128 stands for zero in the data rows.
Some points, each followed by its number:
[135  62 155  98 185 130 170 143 123 102 133 115 197 179  91 131 154 192  78 116  69  96 101 154  82 122 178 132 172  29 185  69 140 114 213  84 162  91] 0
[ 79 101 161  88 146 154 165 153  76 115 147 103 150 178 106 130  84 129  49  95  57 108 161 113 100  74 197 136  88  82 207 103 121 131 108  72 158 139] 1
[131 189 255 136 110 113 122 129 198 159  94  70 153 143 134  92 166  83  88 125 114 104 111 110  84 132  49  94 173 172  97 208 102 133 114  91 187 143] 2
[169 121 124 134 156   5 175 122 126 221  15  94 122 181 181 186 171 161  37  76 121 141   0 176  72 125 178 137 169  89  62 119 106  67 187 129 209   0] 3
[148  98  53 189 125 199 142  69 171 131 119 141  97  94  87 166 184 191 217 122 179 153  97 186 181 171 124  90 187  95  67 105 109 112 193 148  38  91] 4
[139 125 136 107 133 107 133 122 125 149  84 123 113 135 155 136 131 114  71 111 136 109 140 132  89 132 148 154 123  96 151 108 114 106 115 148 141  98] 5
[133  94  86 155 175 200 119 105 101 103 184 167 114  56 115 121  81 147 176 143 194 143 179 137 185 140  91 130  87 136 116 157 142 172 106 116  40 164] 6
[175 100  69 183 160  62 139 123 165 106  73  99  38 123 151 191 188 172 251 134 204 126  20 165 136 162 122 139 185 137  39  97 107 129 169 198 131  23] 7
[144  74  27 171 133  68 123 149 142 155 146 131  65  88 144 170 123 200 227 157 191 146 115 229 176 142 149 115 126 147  51  73 155 161 136 209  54  65] 8
[146 145  65 160  96  77 145  99 175 151  99 111  60 113 132 140 148 166 225 156 170 120  99 171 136 124  87 143 140 159  79 114  90 119 123 179 132  79] 9
[108 110 156  46 129 108 159 165  53 126 119  96 174 162 129 126 108 157  62 129  69 126 151 116  87 117 146  86 128 115 203  77 135 129 165  65 200 103] 10
[ 64 136 194 119 150 172  99 126 141 162 154 114 126 179 104  81 119  75  84 100  92 130 172  53  63 103  65 146 116 144 175 158  76 176 117  36 150 155] 11
[105 114 141 148 171 198 135 115 104 106 156 175 118 134  95 129 133 135 131 108 114 108 122  90 133  93 159 147 133  76 162  99 157 136 137  94 133 138] 12
[150 176  44 150 137 135 110  95 130 144 130 184  52  87 108 100 117  90 179 143 178 119 107 123 149 151  30  78  94 172  70 185 152 128 105 180  78 144] 13
[187 133 105 150 118 136 116 134 137 121 116 159  97  89 122 129 139 141 149 144 178 133 127 130 164 151 136 166 119 137 132 120 143 132 128 143  84 156] 14
[ 25 121  54 132 147 255 111  90  79  23 255 236 127  36   4  49  71 105 180 148 119 156 255  20 212 151  46  75  67 137 255 127 110 208 112  54   0 255] 15
[113 204 246 137  92  88  64 179 140 149 110  84 183 195 183 136 107   3  46 104  86 175 105  63  53  85 134 142  73 188 118 233 137 130  23  94 214 176] 16
[ 82 142 153  76 122 145 129 114 116 142 127 145 183 157 156 108 108  99  86 104  41 140 139  80  81 123 124 135 125  93 180 151 155 115 123  93 169 151] 17
Which point above is nearest to each new point, looking only along the 2 directions in which the numbered points spread most? Its number follows each.
[134 174 156 130  48 105  61 127 139 142 159 132 171 115 131 103 120  48 120 163 120 169 158  59 120  94 121 133 104 204 102 167 137 121  58 138 146 169] 12
[164 195 112 188 106 101  62  90 237 146  49 110  75 107 137 125 188  42 215 150 184 128  83  99  84 181  31 123 158 238  40 203  98 131 136 167 130 116] 9
[123  91 147 105 162 138 178 108 104  84 161 109 193 128 146 143  92 185  85 100 101 108 156 154 133 105 158 127 175  23 180 100 125 102 216 101 134 103] 5
[123 129 115 121 114 100 124 163  68 106 168 111 145 110 143 126  72 105  82 137 153 146 183 121 146  99 118 115  66 164 118 132 134 145  72 132  90 176] 12
[178 111  88 156  68  10  94 162 188 133  92  97  70 102 164 170 137 132 195 176 203 135 105 181 105 122 102 155 154 180  38 116 112 130 121 201 149 106] 9
[147 110  48 157  98 131 110 145 135 143 125 139  76  78  73 164 138 158 207 162 154 135 137 188 159 155 132 138 105 165  86 121 167 114 117 153  62 143] 13
[115 158 157 135  82 101  89 181 114 142 135 127 160 140 138 121  81  99  86 116 133 147 161 132 145 112 136 112  82 186 119 158 115 124  76 131 126 171] 12
[ 98  95 120 108 189 117 192 141  89 141 160 125 116 196 122 127 128 224  81  78  95 124 122 160 121 123 152 124 117  76 161  69 101 105 151 128 119  68] 5
[104 168 223  96 117 169 109 165  81 116 156 119 154 164 162 132  81  85  81 134 102 116 160  91 115 105 119 124  82 165 174 159 170 142  62  83 157 202] 11
